rotation steps, each row followed by its count of steps:
The counts run from 0 to 392.
[124 126 173 106 124 128 174  71 123  93 115 156 154 133 141 128 132 136
  99 115 129  60 128  98 119 131  66 115 130 100 102 152 119 112 143]	91
[137 114 113 155 157  72  89 142 149  98 122 116 132 159 111 117 145 152
 142 155 143 102 122 140 146 143 191 118 119  90 161 107 150 185 124]	313
[ 89 129 140  83 148  92 132 113 119 141 104 165 151 113 136 104 168 100
  95 120 141 146 131 156  90  76  78 107 134 115 120 149 135  85 128]	217
[117 122 105 123 139 133 164 133 123 139 173 134 133 118 144 127 168 115
 146 178 126 155  77  50 123 126 139 120 174 109 115 122 114 130 113]	170
[173  91 144 136 132 179 172 136 124 136 156 111 142  86 134 129  99 143
 131 121  82 115 109 149 138 129  89 135  75 130  74 111 132 144 155]	142
[128 129 133 108  96 134 171 137 143 134  96 132 122 135 101 172 101 148
 102 137 148 213 133 112 151 142 135 101 103 138 174 135 163 111 131]	7
[143 145 107 166 119 102 126 123 156  88  91 150 171 138 110 157  95 142
 126 129 120 151 126 165  87 101 163 121 154  89  71  87 150 161 146]	130
[126 135 150 110 162 133 110 135  86 186  78 118 127 146  99 122 117 106
 134  99 114 121 169 155  68  96 106 169 113 171 138 118 119 120 116]	214
[152 112 166 157 116 161 155 136 122 135 136 103 108  78 132 128 109 161
 125 103 123 124 144 123 187 196 133 115  62 155 126 123 124 160 139]	320
[127 100 119 165 150 146 127 136  90  90 104  95 128 107 177 137 124 105
 109 106  86 105 151 143 146 139 108 167  99 151 112 128  85 176 107]	105
[136 134 142  89 112 130 207 118 125 130 131 196 163 122 119 123 129 115
 149 144 126  81 113  99  99 121 111 132  86 100 132 136 159 136 147]	148
[150 135 114 103  62 148 167 122 187 139 130 180 180 136 127 153 130 164
 145 133 136 121  90  96 122 135 132 129  99 113 132 130 164 121 109]	383
[102 134 132 163 160 151 148  48 116 110 141 145 124 128 170 188 124 134
 141 164  85 110 112 128 141 133 138 103 160 129 140 180 100 136 102]	101
[ 92 114 129  82 114 117 146 141 119 113  48 151 137 141 154 134 121 106
  55  99 123 109 158 118 147 138 103 132 110 134 165 169 135 116 119]	38
[ 66 117 144 130 152 119 120  77 131 102 100 154 149  82 136 170 140 134
  67 119 132 125 128 122 143 181 118 126 100 116 104 140 107 123 106]	305
[116 111 105 124  75 140 166 167  97 147 143 123 159 101 117 127 130 164
 118  99 146 114 148 116 163 169 129 152  90 131  88 153 162 132 144]	378
[109 115 166 115 145 152 171 103 111 145 123 102 113 109  95 136  91 160
  94  94 143  94 120 131 119 139  71 105  89 131 146 135 115  86 130]	268
[131 166 128 153  74 135 178 116 135 115 148 169 115 119 148 132 142 102
 145 130 136 136 130  78 151 194 175 126 115 141 137 125 118 167 119]	117
[ 90 141 146 162 139  82 119  61 162 111 128 153 167 118 130 147 148 161
 123 111 150 130 152 176 147 120 102 130 130 140  95 124 139  87 119]	71
[184 133 149 100 131 187 158 109 121 173 132 111  89 123 114 151  86 128
 126 120  95 155 103 139 101 112  89  86 105 141 149 144 121 106 115]	210
[106 110 110 148 153 147  97 136  98 103 121 126 164 100 143 123 149 107
 142 114 100 138 149 149  70  64 104 177 164 126  86 120  97 120 133]	161
[ 74 113  91 120 145 134 100 130 188 104  84 134 114 159 127 152 109 123
 122 136 100 103 120 157 112 112 173 105 169 123 168 160 149 143 110]	42
[156 123 177 126 151 155 130 102 131 138  92 135 123 153  99 128 107 122
 115 114  90  36 151 120 122 159 105 153 106 142 103 122 135 155 153]	89
[137 152 134 125 106 170 121  82 153 115 173 154 112 118 160 102 202 139
 161 118 128 123 150 101 118 124 143 105 144 121 144 170 105 128 147]	353
[184 127 142 143 141 106 120 165 181 133 130  83 102 147 118 110 110 125
 139 136 149 141 117 117 162 129 139 125 104 153 195  79 131 132 120]	261
[132  89 146 104 118 155 136 155 136 107 115 147 152 109 158 155  91 169
 151 152  98  78  90  84 151 114 120 131 163 103 121 154 147 159 165]	346
[158  86 138 124 156 119  75 132 150 113 113 130 153 127 130 109 153 148
 131 142  90  86 128 131 130  99 127 123 161  93  77 141 153 157 191]	344
[ 91 114 116 120 124  84 148 164 165 139 124 110 132 123 116 139  83 180
 142 120 156  79  58 134 122 128 136  87 133 115 156 108 167 132 101]	257
[ 98 133 107 155 121  95  91 130 117  98 144 146 132 105 160  89 171 113
 135 113 133  78 156 149 149 131 138 146 174 120  67 138 125 148 154]	108
[130 131 118  86 102 122  69 147 106 162 167 140  90 118 129  73 150 106
  95 109 153 102 132 123 162 151 106 130 144 144 103 143 110  76 129]	233
[102 161 123 167 100 157 194  79 119 111 151 111 108 141 104 170 120 156
 122 106 157 165 154 130 164 154 137 109 127 140 163 156 114 100 121]	65
[122 116 154 131 162 125 144 117 128 110 102 114  94 130 145 178  66 146
 123 151  96 129  89 145 142 107 128  71 161 125 187 155 132 138 132]	278
[201 135 119 134  99 173 168 135 143 139 105 111 134 163 107 161 100 134
 130 135 103 184 147 124 128 123 156 123  86 133 150 120 148 154 137]	387
[104 144 106 138 163 121  79 103 131 156 123  96  97 165  85 124 137 111
 117 136 141 141 142 169  94 142 183 120 121 134 163 120 117 125  84]	245
[ 86  86 139 104 132 153 124 160 127 118 140 136 107  89 125 134  94 123
  92 138 112  61 111  96 188 160  89 139 133 118 130 156 123 108 159]	289
[114 111 140 111 124  96 128 149 126 145 112 129 145  92 162 119 121 165
 120 113 133 147 140 159 195 116  81 123 131 175 107 157 165  90 157]	18
[129 128 120 102 164  82 107 164  84 149 127 106 102 153 127 110 143  81
 122 184 127 165 123 111 149 108 148 120 186 128 142 134 138 115 152]	223
[ 57 106  90 117 146 143 137 127 167 111 107 125 124 143 139 169 105 124
 120 156 102 116 101 129 142 135 162  99 156 113 173 182 153 132 114]	43
[ 84 121 139 135 145  93 104  91 135  78 112 137 144  89 133 142 153 143
  65 112 146 155 136 134 135 155 106 119 140  96  78 122 101 114 124]	306
[164 131 135 104 112 165 149 133 143 116 111 152 113 133 181 107 149 116
 152 122  95 102 130  90 135 139 156 121  94 127 177 157 119 197 127]	351
[161 153 128 110 100 189 166 112 116 126 146 169 120 118 146 160  89 102
 160 154  96 159 125 131 131  98 120 122 114 127 174 161 124 125 144]	153
[ 92 114 103 149 103 115 121 184 128  80  87 122 137  97 146 166  66 157
 102  97 132 120 127 154 154 145 150 131 141 111 132 124 125 162 136]	309
[ 85 126 122 148 130 113 135 113 122 141 124 121 112 106 183 139 150 134
 139 101 124 119 135 108 180 181 132 117 138 192 121 152 117 139  85]	49
[188 137 120 140 102 168 149 139 168 120 118  99 139 170  78 153 120 131
 139 144 123 198 157 105 119 103 159 148 127 119 137  90 150 130 148]	386
